Some points, one per row:
  1|-22| 15|-13|-20|  0|-33|  8
 24| 14| 11| 69| -3|  6| 45|-26
 -7|-30| 21|-20|  3|-46| 30|-35
 16| 18| 14| 15|-11| -7| 36|-34
 37|-14| 16|-20|  9|-16|-16| 39
 50|  5|  2|-11|-26|-28| 16|-19
-9| 8|-3|11| 6| 9|-5| 2
-25|  4|  8| 15|-22| 21| 25| 11
 -6|-17|  9| -8| 15| 11|-22| 11
 43| -3| -4|-20|-27| -6| -2|-14
34|20|15|-8|-5| 9|13|-9
-12| -5|-21| 10| -4| 13|-38|-24
 27| -4|-14| 18| 20| -6|  9| 21
  2| -8|  7| 35| -3| -7|-43| -8
-19|  1| 31| 59|  3| -9|-11|-17
 -6|-19| 45|-14|  7| 16|-35| 23
 13|-16| 12|  8| -3|-25| 32|  3
-31| 10|-16|-10| 12| 16|  8| -5
-24|-12|  1| 23|-20|-19|-10| 12
 35| -2| -3|-52|  5|  9| 65| 49
 33|  7|-17|  7| -5|-24| 35|-13
-29|  5| 55| 25|  6| -4| -8|-30
-34| 20|-18|-37| -3| 45|-11|-17
 -6| 24|-39| -5| -5|  9|-28|-24
 -3|-13|-19| 27|  4| 10|-40| 18
 24|  3| -1| -5|-21| -1| 11| -3
 12| 32| 23| 35| -8| -1| 31|-30
 42|  0| 12|-45|-34| 27|  3| 68
 32| -1| 24|-33| -5| 35|  2| 22
  0|-19| 30| 16|-10|-17|  8| -7
 36|  4| 21|  0|  5|  9| 26|-34
-13|-15|-19| -4|  6| 24|-42| -9
 21|-10|-30|-12|-20|-12| -8| -5
-13|-25| 13|  0|-18| 47|-67| 63
 47|  6| 68|  9|-12|  8| 31|-14
-20| -1|-30|  2|  3| 18|-23|-14
-37|-10|-39| -3| 23| 12| 16|-20
-14|-25| 32| 19| -6|-28|  4|-40
 27| -3| 30|-30|-11|  1| 34|-24
-13|  8| -6| 12|-24|  9| 24| 11
-43|  2| 28| 12|  6|  3|-37| 23
 26| 14| 18|-25| 13|  5|  2|-12
-16| 29|-26|-28| 19| 13|-17|-25
 22|-24| 57|-29| -9|-29|-10|-52
Then 40 other points, each followed by its number:
-17|-12| 21| 24| -4|  5|-10| -7 0
 15|-14| 20| 14|-20|-36| 24|-18 1
  2| 28|  3| 21| -3|  5| 17|-31 2
 24|-26|-36|-13| -9| 20|-42|-17 3
  6|  3|-22| 31|-11| -9|  9| -1 4
-26| 17|-41| -6| 35| -1|-28|-10 5
 27|  1|-20| 30|-15| -9| 12|  9 6
 27| -3| 83|-26| -8| 10|  8| -6 7
  3| -6| -6| 19|  9| 19|-35| 25 8
-15| 21|-11|-41|-14| -5| 11|-36 9
 15| -8|-18| 36|  9| 10|  3| -9 10
-20| 15| 39| 40| 11| -9| 15|-21 11
 30| 19| 24|-12|-10|  5| -4|-11 12
-14| 23|-10| -8|-15| 28|-39| 27 13
-37|  2| -8| -3| 11| 10|-12| 40 14
-21| 34|-28|-22| 18| 28|-21|  4 15
 -5| -6| -2|-15|-10|-12| 14| 32 16
 32| 21|-11| 13| -6|  5| 38|-21 17
 -3| 22| 57| 18| -7|-56| 35|-19 18
 33| 10|-18| 14|-17|-25|-14|  9 19
 14|-33| -2|-39| 19|-11|  1| 11 20
 18| 21|  2| 10|-24| -6| 23|-10 21
-19| 11|-35| 33|  9| -6|  0|-17 22
  4| 20|-25|  9| 14|  0| 14|-34 23
-13| -2|-12| 33|  6|-19| 21|-25 24
 98| -9| 19|-31| -9| 34| 29| 49 25
 -5| -9| 18| 21|-19| -4|-48|-30 26
 -8| 26|-28| 16| 14| -7|  5|-18 27
 -2|  3|-12| 18|  0|-17| 10|-19 28
-33|-37|-18|-12|  4| 18|-29| 11 29
-20| 23|-23|-14| -3|  3|  4|-24 30
-33| -4|  5|-22|-33| 14| -3| 40 31
 59| 16| 33|-47|-16|-15| -6| -8 32
 -7|-27| 21| -7|-18| 23|-34| 32 33
 45| -6|-11| 25|  0|-35| 50|-16 34
-27| 11|-10| 22| -5|  5|-64| 30 35
-10| 15| -8|-13|  9|  8| -5| -4 36
-17|  5|-15| 28| 18| 12|-16|  3 37
-46| 19| 43|  6| 12|-14| 18|-27 38
-25| 28|-30| -3| 23| 10|  3|-50 39
Which of these numbered points is nearest to each point below, ignoring the 3 directions in which the first points spread most? Its number follows each.
 15| -3|-31| 17| -4| -5|  8|  3 > 4
 44| 19|-15| 33|-20|-22| 12|-19 > 19
 31| 24| 11| 37| -3|-29| 35|-10 > 35
-29|  1|-14| 30|  8|-12| 21|-30 > 24
 -5|-14|-17| 26| -4|  6|  3| -7 > 24
-56|  1| 10|-16| 17| 11|-29| 27 > 38
-23| 19|-13| 28| 10| 15|-26|-22 > 2
 50| 16|-41|  7| 16|-27| 42| 19 > 34
 64| 24| 25|-54| -2|-26|-14| -7 > 32
-13|-18| 21|  8| 14| 29|-60| 63 > 37
 33|  7|  7| 16| -1|-20| 28|  1 > 22
-25|-38| -5|-38|-11| 34|-40| 29 > 29
  5|  7| -8|-20|-19| 15|-34|-16 > 26
 19|-19|-29| 23|-11|-18| 29| -8 > 34
-25| -3|  9| 20| 15|  3|-28| 54 > 14
 31| 26| 11|-37|  2|-30| -9|-10 > 32
 34|-25|-27|-23|-12| 21|-31|-13 > 3
 -1| 13|-10| -1|-22| 21|-25|  9 > 21
-10|-29| 37| 34|-19|-12|  1|-22 > 33
 41|-46| 14|-47| 22|-23| -9|-25 > 20
-17| 28| -8| -2| 13| 26|-18| -8 > 15
 18| -9| 28|-19| -3| 20|  2|  8 > 0
  6| -5|-16| 27|  9|-12| -1|  0 > 22
-22|-27| 24| 21| 36|-23| 40|-14 > 14
-28|-38|  2| 26| -6| 17|-51| 15 > 33
-26|-30| 32| 29|-17|-15| -7|-25 > 33
 -1|-27|-39| 11| -2|  8|-52| -5 > 3
 54|-13| 52|-18| 14| 22| -1| 29 > 23
 51| 20| 35|-20| -7| 13| 11|-22 > 12
-18|-11|-23| 19| 11|-26| 25| -1 > 24
 44| 20| -7| 25|  3| -2|  0|-22 > 8
  5|-28| 45| 13| -2|-38| 23|-30 > 29
-18|  1| 26| 44|  5| 30|-52| 24 > 17
-25| -3|  4|  3| 13|-13|-21|-24 > 36
